In the data rows, 128 means zero.
A hidden rule labels the rows of this table. It goes by one to three of the table's principal directions, not those with the most spread.
array([ 84, 136, 155, 100, 119, 141,  65, 141, 142,  96, 110,  80,  94,  25, 127,  75, 134, 154,
       100, 148, 132, 138,  98, 133, 114, 144, 117, 137, 158, 127, 126, 142, 121,  92, 163, 104,
       138, 194, 148, 116, 122, 129, 188, 172, 127,  86, 148, 100]) z
array([123, 151, 121, 145, 100, 102, 103, 115, 154, 183,  79, 158, 161, 193, 117,  77, 121, 111,
        86, 117, 122, 152, 144, 141, 133, 148, 100, 143,  92, 138, 155, 114, 146, 137, 119, 123,
       131, 125,  93, 126,  93, 121, 120, 133, 128, 165, 123, 181]) z
array([126, 133, 122, 157, 142, 117, 158, 119, 122, 147, 126, 148, 145, 172, 116, 144,  87, 122,
       129, 126, 127, 134, 151, 108, 101, 126, 120, 115, 122, 101, 121,  85, 116, 121, 119, 158,
       145, 126, 137, 167, 101, 136, 115, 138, 171, 136, 112, 103]) z
array([120, 131, 134, 104, 124, 135, 108, 143, 134,  96, 140, 120, 104, 106, 116, 132, 132, 125,
       129, 145, 126, 129, 118, 134, 135, 126, 136, 136, 143, 140, 126, 134, 129, 127, 139, 126,
       132, 154, 130, 117, 141, 123, 140, 130, 118, 103, 120, 111]) j
array([129, 133, 117, 147, 143, 125, 131, 124, 116, 129, 121, 121, 141,  90, 134, 133, 135, 118,
       130, 129, 146, 114, 124,  92, 131, 123, 118, 121, 123, 127, 101, 137, 113, 104, 131, 111,
       118, 138, 126, 128, 135, 124, 148, 139, 132, 103, 144, 108]) l
array([120, 133, 119, 139, 127, 115,  85, 142, 131,  82, 149, 151,  79, 110, 131, 152, 123, 115,
       148, 139, 114, 133, 144,  87, 129, 106, 129, 122, 123, 165,  89, 149, 108, 134, 154, 149,
       142, 146, 155, 120, 116, 114, 120, 129, 137,  94, 137, 117]) j
array([120, 114, 142,  90, 110, 146, 110, 138, 139, 143, 118,  81, 122, 107, 164,  89, 147, 157,
        96, 123, 139, 118, 113, 183, 172, 167, 134, 147, 143, 109, 177, 144, 159, 146, 134,  88,
       116, 125, 101,  94, 138, 133, 148, 142,  94, 166, 131, 178]) z
array([167, 141, 117, 159, 107,  73, 162,  91, 136, 161, 116, 199, 162, 194,  76, 128, 170,  87,
       138, 147,  94, 167, 131, 108,  85, 100, 141, 141,  51, 186, 151, 145, 166, 119,  87, 138,
       116,  77,  88, 160, 118, 114,  87,  88, 142, 115, 114, 162]) j
array([124, 120, 155,  83, 166, 176, 161, 133, 117, 143, 157,  76, 143, 121, 141, 173,  89, 164,
       132, 106, 135,  92, 136, 156, 147, 144, 136, 121, 161,  62, 113, 103, 104, 139, 113, 127,
       126, 141, 123, 130, 148, 133, 152, 121, 119, 157, 110,  96]) j
array([115, 162, 168,  65, 154, 129, 114, 152, 134,  77, 182, 106,  88, 118, 111, 189, 108, 107,
       143, 144, 112,  99, 128, 129, 148, 107, 129, 114, 137, 136,  90, 120, 105, 116, 150, 109,
       117, 194, 106, 141, 170,  85, 169, 121, 129, 109,  92,  81]) l
array([166, 129, 111, 166, 129, 100, 171,  96, 112, 162, 113, 217, 177, 203,  66, 150, 158,  89,
       156, 126,  95, 149, 119,  79, 109, 101, 134, 124,  96, 174, 126, 130, 137, 137,  86, 138,
       117,  69, 101, 139, 109, 116,  76,  80, 145, 126, 106, 139]) l
array([142, 114, 154, 104, 132, 116, 135,  87, 112, 154,  86,  89, 134,  91, 122,  74, 178, 177,
       130, 121, 109, 130,  78, 169,  94, 134, 125, 125, 117, 129, 133, 141, 151,  98, 102,  89,
        97,  88, 126, 132, 137, 143, 144, 146, 124, 148, 143, 143]) j
array([138, 111, 134, 102, 112, 151, 135, 126, 136, 165, 107, 129, 155, 169, 110, 116, 137, 143,
       125, 104, 121, 118, 107, 180, 161, 151, 122, 130, 154, 108, 160, 125, 140, 164, 104, 120,
       121, 104, 114,  98, 129, 139, 118,  95,  99, 174, 111, 158]) j
array([166, 152, 132, 147, 153,  80, 190,  81, 102, 172, 131, 142, 175, 183, 105, 133, 142, 102,
       123, 133, 107, 150, 135, 117,  86, 118, 132, 110,  80, 138, 123, 105, 140,  96,  86, 118,
       117,  75, 106, 170, 132, 119, 112, 142, 176, 148, 121, 124]) j
array([128, 144, 150, 111, 151, 110, 136, 113, 120,  92, 165, 122,  99,  93, 116, 184, 117, 145,
       169, 150, 108, 139, 126, 104,  81,  92, 145, 114,  94, 151,  69, 138, 100, 100, 133, 141,
       124, 143, 146, 167, 155, 112, 145, 129, 148,  96, 123,  70]) z
array([146, 157, 145, 106, 137,  98, 154, 108, 119, 148, 164, 111, 147, 159, 144, 130, 145, 133,
       115, 136, 116, 160, 121, 160, 114, 127, 148, 108,  80, 148, 129, 119, 156, 109, 114, 100,
       110,  86,  77, 146, 178, 103, 130, 136, 120, 149, 118, 136]) z
array([143, 113, 112, 152,  92, 113, 114, 135, 148, 133, 108, 164, 124, 131, 137, 104, 172, 104,
       128, 134, 126, 135, 131, 121, 143, 126, 125, 150, 112, 164, 162, 171, 147, 148, 131, 120,
       119, 104, 116,  99, 101, 132, 107, 107, 104, 126, 142, 192]) l
array([134, 112, 132, 151,  65,  90, 111, 129, 158, 132, 105, 175, 122, 124,  93,  94, 182, 112,
       150, 161, 119, 164,  79, 144, 107, 120, 131, 120, 105, 166, 180, 159, 168, 113, 135, 122,
       119, 113, 101, 132, 114, 134, 126, 100, 119,  83, 114, 149]) j
array([109, 128, 150,  97, 142, 166, 123, 143, 131, 140, 125,  76, 132,  96, 135, 129,  95, 147,
       113, 118, 142,  98, 130, 147, 148, 153, 111, 126, 172,  70, 129, 111, 104, 126, 135, 121,
       136, 173, 143, 121, 122, 139, 168, 151, 133, 143, 125,  98]) j
array([136, 122, 124, 128, 160, 139, 170, 123, 109, 112, 158, 119, 128, 124, 140, 181, 104, 142,
       150, 128, 132, 118, 144, 108, 117, 116, 141, 120, 133, 111,  93, 117,  99, 131, 122, 143,
       130, 120, 150, 146, 142, 133, 123, 128, 141, 134, 126,  92]) j
array([141, 156, 103, 163, 107,  70, 109, 139, 141,  82, 143, 212, 105, 161,  84, 135, 160,  47,
       131, 174, 104, 167, 138,  64, 111,  91, 128, 132,  99, 216, 120, 144, 137, 118, 143, 137,
       136, 133, 112, 131, 113,  99, 100, 115, 146,  64, 114, 130]) l
array([154, 149, 151, 113, 146, 102, 184,  90, 100, 147, 167, 137, 158, 191,  93, 150, 136, 131,
       145, 127,  92, 165, 105, 156,  82, 110, 160,  92,  96, 146, 129,  97, 155, 108,  94, 131,
       122,  71, 108, 175, 176, 109, 102, 113, 156, 148, 103, 101]) z
array([128, 111, 106, 161,  93, 137,  93, 145, 145, 127,  93, 184, 122, 138,  84, 131, 128, 111,
       169, 123, 126, 122, 111, 105, 137, 111, 101, 116, 151, 140, 119, 142, 110, 149, 138, 165,
       139, 142, 164, 111,  96, 143, 109,  93, 122,  99, 125, 111]) j
array([142, 167, 130, 116,  98,  82, 117, 130, 150, 150, 144, 123, 142, 177, 128,  84, 164,  76,
        79, 146, 127, 155, 130, 177, 144, 140, 131, 126,  79, 157, 182, 128, 193, 109, 121,  94,
       118, 117,  53, 128, 163,  97, 133, 128, 112, 124, 117, 177]) z
array([117,  84, 111, 157, 117, 151,  85, 101, 138, 170,  46, 128, 123,  96, 181, 111, 117, 208,
       158,  76, 143, 101, 150, 122, 134, 132, 118, 174,  75, 117,  97, 175, 107, 166, 119, 150,
       110, 109, 156, 108,  80, 157, 112, 116,  87, 177, 175, 198]) z
array([120, 151, 151, 106, 120, 101, 135, 143, 143,  87, 168, 149, 113, 130,  82, 162, 127, 100,
       141, 179, 119, 156, 100, 127, 106, 111, 143, 111, 123, 151, 125, 110, 132,  96, 142, 123,
       129, 166,  90, 157, 158, 106, 155, 118, 138,  69,  78,  70]) j
array([136, 137, 131, 108, 125, 117, 113, 126, 140, 138, 154, 107, 113, 124, 171, 140, 138, 143,
       120, 124, 118, 129, 155, 140, 146, 130, 137, 135,  83, 141, 122, 163, 140, 144, 128, 115,
       118, 109, 101, 117, 145, 108, 130, 122, 101, 149, 141, 172]) j
array([148, 149, 137, 109, 151,  95, 145, 110, 111,  95, 179, 156, 103, 178, 101, 189, 128, 123,
       171, 138,  88, 146, 130, 121,  98,  84, 159, 108,  79, 177,  81, 120, 134, 124, 113, 149,
       120, 101, 114, 163, 173,  95,  97,  99, 138, 116, 100, 101]) z
array([104, 148, 159,  87, 228, 150, 129, 118,  64,   3, 216, 115,  54,  95, 109, 240,  55, 157,
       184, 131,  92, 133, 143,  68,  75,  77, 177, 110, 167, 160,   0,  86,  36, 116, 146, 182,
       162, 169, 229, 158, 162, 106, 117, 159, 191, 100, 122,   0]) z
array([113,  86, 108, 158, 104, 154,  90, 109, 140, 205,  49,  94, 141, 109, 238,  79, 113, 225,
       125,  69, 172, 106, 155, 163, 163, 164, 124, 174,  61,  92, 140, 167, 139, 173, 129, 125,
       103,  87, 122, 104,  99, 160, 117, 144,  68, 220, 182, 237]) z
array([161, 123,  84, 183,  78,  78, 124, 137, 157, 149, 102, 203, 141, 202, 112,  98, 163,  88,
       135, 146, 128, 168, 124, 135, 117, 118,  99, 105, 106, 162, 138, 126, 147, 138, 119, 148,
       127,  73, 105, 109, 100, 147,  86, 100, 104, 104, 114, 160]) z
array([132, 105, 136, 107, 140, 158, 144, 103, 114, 149, 116, 127, 151, 134,  94, 118, 134, 171,
       126, 108, 100, 140, 108, 146, 109, 140, 144, 135, 156, 113, 133, 123, 135, 145,  89, 142,
       137,  94, 140, 115, 119, 145, 109, 103, 122, 142, 123, 126]) z
array([122, 131, 129, 103, 156, 156, 125, 136, 124, 119, 135,  91, 124, 119, 143, 142, 100, 137,
       115, 112, 138, 102, 151, 138, 146, 138, 119, 135, 157,  99, 100, 114,  98, 139, 126, 132,
       135, 152, 151, 110, 132, 134, 140, 140, 121, 145, 135, 114]) j
array([101, 129, 133, 113, 109, 141,  86, 131, 145, 138, 101,  92, 114, 100, 149,  82, 119, 146,
        89, 120, 136, 119, 142, 149, 147, 155, 125, 164, 123, 115, 167, 143, 150, 136, 141, 120,
       138, 162, 133, 121, 115, 128, 145, 151, 124, 150, 149, 168]) z
array([125, 117, 130, 120, 163, 153, 147,  92, 106, 154, 103, 134, 152, 166, 126, 144,  95, 170,
       130,  80, 110, 115, 149, 123, 124, 133, 133, 150, 125, 115,  99, 113, 103, 162,  95, 146,
       129, 104, 150, 129, 111, 132,  99, 113, 133, 196, 135, 149]) j
array([121, 127,  90, 197,  87,  88,  78, 144, 150,  95, 114, 168,  84,  93, 135, 110, 138, 103,
       153, 159, 143, 152, 142,  80,  93,  96, 118, 125,  83, 169, 116, 159, 135, 105, 164, 170,
       145, 145, 160, 147, 101, 137, 115, 139, 140,  49, 156, 120]) z
array([131, 116, 157, 109, 169, 170, 182, 106, 109, 183, 124,  76, 184, 110, 144, 133, 111, 161,
       110,  93, 138, 100, 134, 146, 126, 155, 129, 132, 150,  56, 134, 109, 110, 120,  93, 109,
       119, 118, 119, 132, 121, 143, 153, 132, 132, 171, 135, 124]) l
array([140, 133, 133, 100, 128, 123, 134, 119, 132, 116, 136, 120, 116, 112, 114, 146, 150, 129,
       137, 140, 111, 118, 127, 127, 128, 114, 138, 146, 106, 149, 127, 159, 138, 130, 118, 118,
       115, 132, 122, 134, 152, 114, 133, 111, 119, 125, 128, 133]) j
array([117,  91, 149, 123, 153, 171, 148, 120, 111, 141,  90,  92, 138,  89, 116, 130, 103, 183,
       167,  97, 143,  84,  93, 150, 103, 129, 107, 105, 180,  54, 100,  96,  93, 110, 116, 141,
       119, 142, 169, 144, 114, 169, 151, 125, 134, 129, 126,  73]) z
array([166, 120, 130, 133, 109, 111, 181, 104, 128, 209, 122, 144, 188, 220, 141, 117, 147, 138,
       123, 109, 122, 152, 117, 186, 140, 152, 132, 108, 102, 115, 174, 114, 160, 154,  90, 111,
       110,  38,  78, 123, 135, 137,  97, 107, 111, 205, 109, 183]) z
array([152, 121, 118, 157, 144, 121, 173, 117, 100, 142, 137, 171, 159, 205,  92, 151, 122,  94,
       150, 114, 122, 128, 123, 123, 124, 118, 140, 104, 139, 123, 134,  88, 135, 132, 100, 152,
       133,  89, 125, 143, 125, 132,  85, 105, 157, 131, 103, 114]) j
array([137, 120, 135, 127, 115, 118, 133, 112, 127, 152, 112, 151, 147, 162, 107, 106, 148, 136,
       127, 124, 111, 154, 105, 151, 119, 136, 137, 127, 122, 142, 151, 124, 149, 135, 108, 124,
       124,  91, 108, 121, 120, 132, 110, 115, 123, 144, 115, 151]) z
array([139, 119, 142, 116, 139, 143, 166, 105, 124, 188, 116, 114, 167, 156, 155, 144, 114, 162,
       125, 102, 129, 114, 145, 146, 144, 147, 135, 146, 101,  97, 143, 129, 126, 153, 103, 114,
       110,  98, 103, 133, 122, 131, 125, 123, 120, 203, 125, 166]) j
array([ 91, 124, 153,  87, 129, 158,  92, 139, 133, 107, 121,  82, 101,  79, 137, 105, 110, 155,
        99, 129, 133, 115, 123, 149, 150, 156, 138, 159, 161, 109, 153, 130, 129, 133, 149, 113,
       140, 181, 143, 115, 123, 128, 160, 158, 132, 142, 132, 132]) z
array([113, 146, 140,  98, 103, 113,  79, 159, 152,  74, 152, 115,  68,  69, 132, 116, 158, 115,
       122, 173, 119, 134, 120, 119, 131, 113, 136, 144, 114, 170, 143, 167, 155, 111, 169, 106,
       122, 175, 107, 129, 148, 102, 156, 141, 111,  75, 126, 128]) j
array([143, 142,  93, 178, 111,  83, 120, 126, 127, 108, 127, 176, 109, 136, 112, 100, 159,  84,
       119, 157, 104, 164, 145,  69,  91, 103, 116, 121, 113, 182, 130, 144, 143, 115, 138, 145,
       146, 104, 155, 140,  98, 125,  92, 144, 163,  89, 149, 134]) j
array([120, 114, 137, 109, 132, 145, 130, 120, 124, 122, 125,  93, 123,  81, 132, 119, 137, 154,
       124, 122, 129, 115, 114, 143, 126, 137, 134, 134, 146, 111, 136, 143, 130, 122, 124, 117,
       127, 135, 146, 124, 139, 136, 146, 127, 125, 128, 143, 126]) j
array([144, 130,  98, 164, 103, 104, 139, 141, 137, 123, 122, 179, 128, 184,  95, 121, 129,  87,
       135, 145, 121, 148, 127, 116, 116, 117, 102, 100, 152, 139, 139, 105, 128, 136, 133, 155,
       147, 112, 153, 133, 105, 143,  96, 123, 151, 115, 113, 111]) z
array([120, 139, 146, 108,  90, 126, 116, 151, 149, 146, 132,  94, 144, 117, 132,  60, 162, 113,
        83, 144, 143, 147,  87, 192, 142, 159, 121, 108, 153, 112, 202, 120, 180, 103, 142,  84,
       123, 134,  80, 115, 154, 127, 161, 141, 105, 115, 119, 142]) z
array([119, 151, 142, 108, 152, 116, 141, 136, 107,  59, 178, 132, 107, 104,  79, 146, 131, 100,
       125, 172, 110, 160, 100, 102,  90, 110, 151, 108, 166, 156, 111,  99, 124,  87, 140, 127,
       146, 156, 139, 149, 157, 112, 142, 147, 165,  62, 103,  47]) j
array([135, 120, 115, 134, 137, 113, 103, 100, 108, 108,  97, 109,  99,  59, 139, 116, 165, 147,
       149, 119, 120, 102, 115,  96, 125, 111, 117, 134, 109, 161,  87, 181, 118, 115, 130, 107,
       108, 120, 173, 120, 137, 126, 135, 142, 134, 125, 177, 139]) l
array([146, 114, 116, 151, 132, 122, 151,  96, 107, 168,  88, 152, 155, 165, 123, 123, 136, 138,
       142,  99, 116, 115, 124, 114, 137, 130, 116, 128, 120, 131, 129, 133, 124, 150, 106, 123,
       115,  82, 145, 127, 107, 135,  98, 122, 146, 185, 139, 160]) l
array([127, 138, 134, 140,  75,  92, 108, 144, 162, 119, 119, 175, 124, 121,  61, 103, 168,  83,
       134, 184, 119, 165,  88, 123,  99, 112, 132, 129, 105, 165, 175, 140, 173,  92, 136, 128,
       128, 156,  82, 149, 122, 120, 142, 108, 130,  40,  94, 107]) j
array([140, 104, 132, 130, 129, 144, 151, 112, 125, 169,  96, 119, 162, 124, 117, 114, 141, 153,
       139, 107, 131, 113, 108, 150, 119, 136, 116, 122, 138,  93, 134, 126, 129, 126,  98, 125,
       114, 103, 124, 124, 119, 152, 132, 107, 113, 138, 129, 131]) j
array([124, 103, 104, 155, 106, 132,  89, 126, 137, 143,  87, 121, 117,  99, 186, 116, 128, 168,
       151, 105, 161, 116, 130, 136, 156, 136, 114, 135, 100, 129, 104, 165, 110, 151, 144, 130,
       115, 112, 150,  96, 121, 149, 127, 135,  90, 155, 165, 166]) z
array([121, 114, 121, 135, 141, 149, 126, 130, 111, 112, 136, 102, 114,  65, 174, 124, 139, 155,
       126, 127, 142, 121, 135, 100, 131, 129, 148, 149, 128, 132, 124, 157, 127, 129, 143, 118,
       125, 120, 145, 118, 132, 132, 129, 151, 119, 126, 162, 139]) j
array([132, 120, 132, 118, 136, 128, 148, 124, 111, 121, 136, 106, 124, 111, 124, 114, 142, 146,
       128, 135, 121, 132, 100, 141, 112, 132, 129, 103, 157, 115, 134, 116, 139, 112, 126, 116,
       127, 108, 139, 136, 144, 138, 133, 142, 139, 123, 126, 103]) j
Here are more rows. What is the label of each one?
array([110, 122, 125, 124, 166, 165, 136, 134, 107, 115, 134, 108, 136, 114, 142, 141,  89, 145,
       114, 108, 143, 114, 141, 111, 137, 142, 126, 128, 177,  94,  97,  99,  90, 135, 130, 136,
       144, 145, 156, 115, 122, 138, 134, 145, 135, 139, 134,  99]) ~ j
array([115, 130, 140, 127, 133, 126, 141, 131, 131, 119, 145, 137, 119, 132, 121, 160,  96, 139,
       142, 144, 125, 138, 135, 116, 108, 121, 143, 129, 116, 118, 124, 110, 121, 123, 136, 147,
       137, 147, 123, 162, 123, 125, 133, 132, 148, 119, 105,  97]) ~ z
array([126, 136, 124, 120, 157, 130, 135, 118, 101,  96, 146, 111, 111, 106, 144, 142, 128, 135,
       126, 126, 123, 121, 137, 101, 125, 117, 143, 137, 127, 148, 103, 135, 120, 125, 134, 119,
       126, 126, 152, 134, 150, 115, 122, 148, 142, 138, 147, 120]) ~ l
array([149, 102, 138, 108, 124, 142, 136, 112, 127, 164, 109, 104, 138, 106, 150, 128, 158, 180,
       154, 113, 126, 115, 106, 160, 137, 134, 132, 132, 109, 118, 123, 162, 133, 143, 107, 109,
        97,  84, 114, 107, 139, 142, 131, 112,  86, 158, 136, 155]) ~ j
array([145, 131, 136,  92, 110, 124, 128, 137, 140, 140, 135, 127, 138, 170, 106, 124, 153, 101,
       117, 131, 124, 119, 110, 179, 173, 143, 132, 129, 136, 133, 167, 130, 159, 145, 113, 103,
       115, 122,  85, 101, 153, 117, 129, 103, 103, 144, 100, 156]) ~ j
array([130, 127, 110, 144, 135, 120, 118, 136, 138, 105, 124, 125, 100,  85, 133, 155, 124, 124,
       155, 139, 137, 101, 150,  90, 113, 100, 110, 130, 106, 125,  81, 148, 105, 111, 135, 146,
       122, 158, 146, 144, 124, 132, 142, 123, 126,  79, 141, 101]) ~ l
array([145, 114, 129, 148, 125, 116, 158, 124, 123, 152, 139, 133, 139, 159, 116, 137, 124, 139,
       161, 131, 131, 137, 114, 157,  91, 116, 139,  92, 109,  95, 133,  96, 153, 105, 106, 160,
       127,  94, 110, 165, 135, 147, 113, 113, 134,  97, 104,  96]) ~ z
array([142, 124, 100, 158, 132, 132, 148, 128, 127, 151, 113, 171, 160, 184, 135, 132, 117, 106,
       113, 111, 132, 132, 158, 102, 148, 137, 110, 136, 142, 130, 124, 117, 105, 164, 117, 137,
       136,  99, 132, 101,  92, 137,  94, 118, 125, 165, 129, 159]) ~ l
array([112, 115, 132, 121, 124, 156, 115, 142, 135, 133, 111, 117, 145,  93, 136, 118, 128, 130,
       113, 123, 156, 114, 113, 132, 165, 154, 124, 145, 160, 109, 139, 135, 114, 134, 136, 105,
       124, 155, 114,  91, 120, 136, 157, 128, 103, 125, 129, 134]) ~ l
array([145, 142, 124, 128, 143,  98, 157, 157, 112,  39, 197, 191,  89, 172,  59, 196, 129,  70,
       179, 184, 105, 155, 101,  96,  95,  77, 147,  82, 164, 173,  90,  83, 116, 108, 141, 159,
       141, 134, 131, 153, 157, 115, 102, 110, 158,  43,  65,  30]) ~ j
array([144, 140,  93, 176,  89,  71, 109, 125, 127, 124,  99, 160, 130, 146, 122,  46, 191,  67,
        94, 151, 136, 161, 107, 123, 128, 130, 118, 124, 112, 185, 178, 140, 183, 103, 138, 100,
       125,  96, 114, 116, 124, 125, 106, 153, 140, 103, 149, 175]) ~ l
array([132, 161, 150,  83, 158, 105, 128, 133, 107,  67, 201, 118,  88, 136, 124, 177, 131, 116,
       144, 152, 105, 142, 116, 131, 125, 103, 158, 102, 118, 172,  85, 116, 127, 110, 141, 112,
       121, 132, 109, 140, 193,  87, 134, 135, 133, 108, 103,  87]) ~ z
array([141, 127, 104, 154, 147, 121, 127, 120, 106, 105, 128, 146, 121, 116, 136, 133, 138, 111,
       133, 122, 122, 131, 138,  81, 128, 117, 115, 119, 151, 158,  85, 141,  90, 135, 132, 130,
       136, 107, 179, 101, 113, 132, 109, 143, 145, 130, 159, 124]) ~ l
array([101, 127, 129, 127, 109, 161, 112, 154, 149, 161, 106, 110, 157, 144, 128,  66, 105, 127,
        70, 114, 145, 134, 128, 166, 143, 171, 102, 125, 186,  72, 182,  87, 143, 134, 134, 129,
       153, 151, 118, 109,  98, 148, 141, 141, 119, 137, 121, 137]) ~ z
array([141, 137, 100, 155, 139, 121, 145, 133, 117, 125, 136, 158, 146, 175, 135, 129, 123,  85,
       105, 121, 132, 135, 155, 100, 146, 131, 116, 125, 151, 142, 124, 112, 112, 147, 127, 130,
       141, 108, 140, 106, 111, 126,  98, 135, 141, 149, 135, 145]) ~ l
array([122, 135, 122, 137, 113, 110, 111, 127, 130, 106, 124, 141, 118, 101, 107, 110, 154, 111,
       127, 147, 125, 144, 105, 111, 117, 118, 131, 127, 122, 162, 134, 145, 144, 107, 139, 118,
       127, 138, 127, 131, 139, 118, 135, 128, 132,  89, 134, 120]) ~ j
array([ 99, 147, 135, 153, 120,  95, 102, 130, 128, 100, 149, 121, 106,  85, 141, 117, 118, 118,
       120, 155, 142, 161, 119, 110, 102, 127, 139, 107, 107, 143, 126, 123, 133,  82, 164, 126,
       144, 158, 131, 158, 137, 114, 156, 167, 164,  81, 138,  97]) ~ j
array([136, 106, 123, 144, 123, 127, 116, 121, 129, 110, 116, 143, 106,  73, 147, 148, 154, 150,
       171, 128, 125, 121, 121,  93, 120, 106, 126, 135, 113, 158,  91, 182,  97, 136, 138, 127,
       112, 115, 159, 112, 116, 135, 127, 115, 111, 118, 156, 138]) ~ l
array([139, 102, 119, 140, 117, 134, 120, 118, 129, 136, 103, 148, 130, 121, 136, 114, 159, 131,
       130, 114, 121, 125, 131, 119, 142, 133, 134, 157, 125, 150, 144, 167, 131, 155, 117, 123,
       122, 100, 136,  95,  99, 137, 106, 109, 111, 146, 149, 185]) ~ l
array([120, 144, 137, 110, 150, 141, 148, 129, 116, 139, 139,  90, 144, 129, 150, 117, 110, 123,
        85, 125, 139, 119, 147, 134, 145, 152, 132, 142, 141, 103, 151, 107, 133, 124, 129, 104,
       132, 142, 118, 132, 135, 121, 143, 164, 144, 163, 131, 134]) ~ j
array([140, 124, 118, 132, 111, 112, 130, 125, 140, 113, 136, 150, 113, 153, 104, 145, 132, 122,
       152, 139, 117, 140, 131, 143, 107, 108, 139, 129, 105, 147, 127, 133, 140, 134, 118, 161,
       134, 119, 138, 142, 138, 132, 105,  99, 124, 109, 118, 124]) ~ z
array([132, 148, 145, 127, 127, 112, 156, 140, 133, 133, 151, 109, 156, 119,  98,  98, 142,  89,
        96, 171, 144, 160, 106, 153,  88, 137, 137, 112, 137, 105, 166,  86, 160,  65, 120, 117,
       136, 145,  83, 153, 140, 135, 160, 153, 144,  58, 101,  78]) ~ j
array([130, 130, 125, 129, 112, 121,  91, 141, 131, 114, 119, 126, 110,  98, 150, 107, 162, 110,
       126, 134, 142, 120, 116, 124, 163, 130, 128, 140, 121, 163, 136, 164, 136, 129, 150,  97,
       112, 134, 117,  93, 135, 117, 136, 141, 106, 121, 146, 160]) ~ j
array([125, 127, 129, 124, 150, 141, 142, 128, 121, 136, 125, 106, 145, 129, 143, 134, 104, 129,
       112, 121, 150, 115, 139, 135, 141, 147, 123, 134, 145,  96, 117, 104, 106, 127, 122, 122,
       130, 140, 129, 119, 124, 139, 143, 149, 132, 145, 126, 118]) ~ j
array([124, 137, 134, 107, 104, 122,  86, 128, 151, 118, 121, 114,  98,  94, 130, 118, 146, 139,
       133, 138, 117, 128, 133, 138, 125, 116, 132, 153,  87, 159, 130, 174, 143, 129, 137, 128,
       121, 150, 131, 128, 140, 116, 138, 121, 106, 117, 145, 149]) ~ j
array([ 82, 127, 147, 106, 135, 162,  95, 143, 125, 110, 117,  96, 116, 109, 128,  83,  96, 132,
        74, 119, 136, 122, 131, 144, 149, 167, 137, 157, 185,  98, 174,  98, 138, 132, 147, 123,
       158, 183, 143, 117, 103, 130, 145, 165, 152, 140, 129, 136]) ~ j
array([150, 120, 111, 170, 129, 124, 160, 107, 120, 173,  92, 167, 183, 164, 102, 117, 141, 104,
       133, 104, 129, 125, 125, 109, 118, 125, 105, 117, 132, 121, 129, 120, 119, 127,  98, 133,
       123,  94, 131, 126, 100, 142, 107, 103, 137, 137, 136, 139]) ~ l
array([154, 146, 114, 163,  88,  60, 133, 119, 137, 129, 138, 176, 118, 168,  92, 105, 173,  81,
       137, 166,  99, 172, 116, 119,  88, 101, 129, 100,  82, 182, 163, 139, 180, 103, 128, 137,
       131,  91, 115, 165, 130, 115,  98, 123, 161,  90, 120, 134]) ~ z
